rotation ticks, each row followed by its count of ticks:
The counts run from 0 to 398.
[ -8   0 -18  44 -21  31  -4  -6 -35 -25  -6 -38  35  19 -33  18 -29  27
   7 -22 -18  13  60   4  -1  -8  23  33 -56  -1  55  57 -69 -43  37  42
  -6  27 -34   3  -1   3  28  41  37   2  54  -8  29 -25 -11 -21  28  -1]
12
[ 62   7 -24  -9  13  70  32 -20  12 -41   3  28   5  18  -1 -18 -16 -28
 -11  48  -1  -1  29  39  48  53  21  -8  11 -36  -6  31  60  41 -27 -24
   9  15 -38 -20  45  33 -18  26   3  28  38 -20  34  11 -26  -9  -1  17]
33
[ 65   9 -14 -44   4 -15  17  20  20  17  40  80 -42 -24  22 -34  15 -49
   0   3   8  44 -54  10   7  -6  -8  33   1 -16 -19 -15  39  19 -33 -46
 -26  -4  -2 -14 -24  21 -28  13 -36 -23   1 -47 -17 -66  -5  -5 -27  19]
129
[-84 -23  -6 -19  -2   1  17  -2 -31 -26  -4 -33  19   1 -31   4  -7  26
 -49  51  13  -4  11   2 -37 -10  12 -25 -13  29  18 -29 -33  -1   6  18
  30  27  84  43 -26 -40   2 -59 -16   9  -3  22 -28  67  22  10  36 -18]
367
[-56 -17  -4  -7 -19  41  -5 -34 -20 -49 -38 -47  26  30   6  -4  -5   9
 -84   7  13 -32  58 -18 -43  24 -28 -17  14  -8  -1  -9   4 -33  14   2
  15  -9  32  46  -1 -61 -35 -13 -16  18  -2 -15  34  29 -15  -2  52  53]
246
[-29   6 -10  26  31 -16 -22  60 -20  14   9 -56   1   7 -31   5 -21  73
  -7 -11  18  23   4 -31 -52 -46  15   5 -18  39   2  -7 -44 -24  46   4
   5  -4  36 -19 -15 -34  16 -38  19  -4  32  54 -43   6  26  -8  25  -6]
315
[ -3  -3 -27  20 -47  -1 -37   9  20  -7 -27 -24 -22  23  26   9  -3  -1
 -30   3 -13 -44   1  -5 -67  31 -24  11  19 -39   9 -20  45 -17 -17 -83
  24 -56 -21  42  33   2 -30 -23 -26  13  26  32  25 -13   7   0   2  64]
279
[  1 -49  36  -1 -52   4  -2 -48   7 -35 -31  33  45  11  -5  -8   2 -63
 -28 -37 -14 -13  20 -24  26  31 -27 -24 -19   5 -36  25  84 -15 -43 -54
   8   1 -43  17 -41 -30 -47  24  -1 -20  -1 -52  13   7 -13  15   4  22]
239
[  4  10  26 -24  32  18 -12  32  48 -32  14  -6  28  56  -7   2 -24 -17
 -43  38  54  10   7  -9  27  -3  33 -68  -4   9  -7  61  -4   9  18  45
  -2  31  36  18  45 -55 -20 -10  -3  37  24   6   5  24 -41   2  24  48]
327
[ 25  17  20  30 -48  -8 -23  -3 -21 -15 -17   3   0   4  29 -25   5   4
 -33 -31 -17 -15  -6 -28 -47  34 -32  50 -12   1   0  17  17 -73  27 -54
 -28 -73 -34  33 -27  31 -39  21 -17 -21  47 -15  31 -54 -23 -25  11  39]
280
[ 58  13   7 -20   9  41   2 -42   6  25 -32  45 -14  15  55   8 -10 -49
   4   4 -27 -19  24  35  53  22 -15 -20  -5 -67 -20  10  50 -12  -9 -23
 -44 -22  -5 -38   0  36  -8  43 -34  15  -8  -9  36 -25 -57 -27   8  14]
85
[-28 -26  15   1  -7 -59   7  62 -24  -4   3  15  -4 -31 -52  18 -63  36
  32 -51 -21  17 -36 -33 -33 -43  38  14 -16  69  -5  11  -5 -13  33  -1
 -29   2 -23 -23 -56 -38   3  -8  13  -2   9  20 -24   7  43  -1  11 -38]
160
[-26   6 -69 -18  57  59  14 -24 -54   9  18 -35 -44 -36  26 -18  20  29
  -5  -2  -6   7  28  11  -9 -28 -41  46  14 -35   9 -68 -14 -21  30  11
  16 -34  32  -6  -5  18  35  36 -27 -10  -7  -2 -25 -14  29 -20   7 -22]
244
[-30  16 -75 -12  68  26 -33  -2  -2  46 -52 -47 -36 -28  16 -18  -1  15
  12  46  -7   3  28 -10 -31 -28 -28 -51  11  -7 -16 -53 -16  33  -9 -13
  32  -1  43 -42  45 -29  22 -19  -2   7 -14   8 -32  48  23 -33 -15 -27]
234
[-20  -5 -36  18  34  11   5 -19 -33  23 -18 -39 -14  -7   0  24 -35  22
  -3  50 -29   1  35  32 -30  -6  27 -29 -21   4  48 -21  10  20  -5 -10
  29 -17  34  -7  47  16  60 -27  12  15  41  70  -4  39   5 -30   9 -29]
348
[-17 -16  16  32  38 -12  18  52 -23 -11 -10   5   6 -33  -7 -20  -6  47
  34 -57  -7  -3  13 -31   2 -21  -6  63  16  52 -20  31   3 -37  34  42
  -1   2 -27 -18 -39  -2  34  51  19   5  -3  12 -37  17  41  13  10 -67]
38
[ 31 -21  36  21  30 -21  -2  26  12 -12  32  45  -1 -20 -10 -25 -16  -6
  51 -52 -18  44 -33 -13  43 -16   0  25 -12  35 -31  60  34  -5  28  16
 -33 -18 -29  -9 -34   1  13  63  30  -5  21 -37 -25 -27  -6 -24  21 -29]
170
[-27 -47   8   1  -4  -5 -21  34  20 -37  -7 -14   8  62 -20  58 -49  42
 -26 -23   6 -23  44 -34 -19   4  11 -19  -8 -28  23  36  25  15  36  -7
   0  19 -41   5  -2 -55   5 -17   3  26  22  58  43  31  19  17  39  47]
308
[-21 -28  14  18 -54 -21 -20  -9  17   0  -5   6   5  29  32   8  21 -19
 -29   1   2 -56  -1 -19 -38  20 -47  -2 -28 -28  18  -8  45 -40 -36 -75
  35 -52   3  71  -8   2 -23 -39 -10 -14  27  37   3  -7  15  10  13  45]
106
[-32 -23   9 -30 -12  29  47 -32 -35 -64  32 -11  60  16 -23   4 -10 -31
 -74  31  32  -3  32  11  18  35   1  -3 -23  27  20  16  10 -22  18  21
  -6   2  40  55 -23 -24 -18  -4  -4   5  10  -6   6  31  -9   9  53 -17]
368
[ 19  29 -38 -21  18  12  22  59  -1 -48  57 -46 -21  -4 -16 -32  21  24
 -84  51  48   7 -36  -7 -42   4  24  20  13   2   2 -33   5   1   2 -22
  23 -10  49  26 -13  -6 -42 -65 -23   2  41   9 -16   6   2  22   6   8]
305
[ 34   8 -30 -30  69  22  26  24  -2  -1  50  20 -31   9  17  17 -13  19
  32  40   4  38  10  30  53 -29  39  24  -1 -34  30  13 -33  35  39  50
  -4  37   0 -21  18  12  39  43   4  22   8  -8 -23 -13   7 -27  14 -26]
163
[ 26 -19  11   0   4  34   4 -10   1 -52  61 -11  51  60 -20   9   5   9
 -31   6  32  37  33   3  86   1   6  21 -45  -9  30  49   3 -19  39  30
  -8  13   8  10 -13  -6   1  18  18  -6  53  10  13 -19 -20  -6  38  19]
317
[ 17  29  -3  13  -7   0 -17  35  59  38 -80  19 -10  19   8  24 -45  -6
  42  20   2 -50  11  12 -15  -3  49 -58  11 -13  -1  59 -24   0 -23  -5
   9  52 -51 -18  52  -2  20  -8  10  42  17   1   3  22 -14 -30  -7  14]
24
[-20 -34   8   0 -29 -21 -11  27  -3 -34  24   5   3  -9  -9 -22  35   3
 -56 -37  31  11 -19 -54 -22  18 -25  35 -10  36 -21 -26  51 -26  12 -49
  19 -12  -7  34 -74 -25 -48 -25  -9 -24   1 -35 -37 -17  36  37   2   5]
272
[ 36 -38 -12  16  24  22   9  -2  18   4  22   0   9  48 -10  70 -32  31
  51 -28 -16  26  46  21  68 -19  37  -6 -37 -28  50  39  18  25   4   9
  -9  34 -34 -27   7  -4  41  33  11   9  20  37  -6  -4  10 -11   1   0]
318
[  3 -25  16 -30  14 -36   4  65  19 -39  23  18   8  11 -49   0 -38  -2
 -23 -13  24  11 -49 -37 -15 -29  39 -26   7  63 -49  14   3  24  21  10
  -9  55  14   4 -32 -69 -28 -21  10  13  -3 -23 -18  11   1  17  21  12]
161
[-14 -22  -1   7 -16 -26 -36   8  65  20 -59  26  -5  15  31  35  -4 -28
  28 -31   2 -60  30 -13  24   1  -8 -65 -10 -29  -6  27  34  12 -53 -37
  24  31 -46  -4  12 -58   3  16  -2   3 -25  -4  -3   2  18   2 -25  22]
249
[ -2  -9 -42 -17  81  28   9  30  19  -5 -15  -8 -28   0 -11  -1 -25  26
  -1  11  17   3  23   6  28 -11  27 -57  39   3 -48 -25  37  55   3   1
  28  37   2 -51  15 -43  11 -11   2  29 -19  13 -32  67  36  11 -15 -44]
50
[-21 -13 -60 -34  14  30  -3 -11   5  -6  24 -31 -33  11   2  35   8   2
 -44  55   2   1  25  20 -43   1   8 -19   9 -43  20 -56  25  47 -11 -50
  37 -13  47  22  43 -18  -9 -42 -24  11  -1  27   9  16  17   1  -1  46]
113
[ 28 -23 -15 -23  75  43  20   0 -23 -18  56   4  -7  10 -17  16 -32  13
  26   8  -9  70   8  31  73 -43  22  -2 -12  -3   3  19  16  48  24  36
 -31  10  18 -63   1   6  27  39   7  10   5  11 -11   4 -14 -21  24 -34]
336
[  0  23 -18 -32 -15  33   8 -39  33  11 -39   9   5  10  40 -31  -3 -60
 -50  69  -3 -39  13  27 -11  38  -5 -53  12 -49   9   3  -4  -6 -35 -20
  -1  -1  20  32  48  -3 -20  -3 -36  21   1 -29  33 -13 -51 -32  14  32]
390
[ -9  -5 -23  24 -48 -53  11  42  42   4  -5   7 -14   8 -15  28 -11   5
   2  34  -3 -35 -23  17 -65  21  37  -1 -30  -8  52  10  -1   1 -45 -61
  57   2 -11  62  30  29  10 -65   9   2  66  41  -5  -2  28   2  -8  16]
157
[-11   7 -40 -12  93 -18   0  43 -20  24 -19  -7 -46 -44   2 -11 -29  40
  41  20  -5  24 -15  19 -31 -25  24  10  40  28  -5 -33 -14  19  17   8
   6 -11  21 -26  48  10  36  11 -10  18   6  34 -29  19  38 -39   7 -51]
182
[ 12  35 -15   5 -16  45  -1 -56   1 -17 -56  -4  10  10  11 -46 -14 -56
 -29  61 -13 -29  10  40 -11  50 -15 -30  14 -21  -4  -5  31 -18 -46 -25
   9 -53  21  27  68  35 -21   3  -9  18  29 -14  38   3 -41 -32  18  24]
217
[ 18  21 -22   0 -24  11  21 -51 -32  20  -4  21  -5 -13  30 -20  19 -22
 -23   6 -46  -3  10  37 -16  44 -30  47 -19 -65  10 -38  57 -18 -23 -67
 -31 -63   1  -3 -22  51 -19  -2 -14 -29  21   3  25 -41 -12  -9  -5  10]
96
[ 18 -27   7 -22  12 -31 -31  34  35 -18  42  11  -1  19 -12 -24  35 -28
 -16 -27  55  31 -12 -63  32  -9   0 -23  -3  37 -45  33  55   6   5 -11
  -2  32  -1   9 -29 -58 -47 -12   7 -19   9 -38 -53 -36  14  21 -15  22]
283
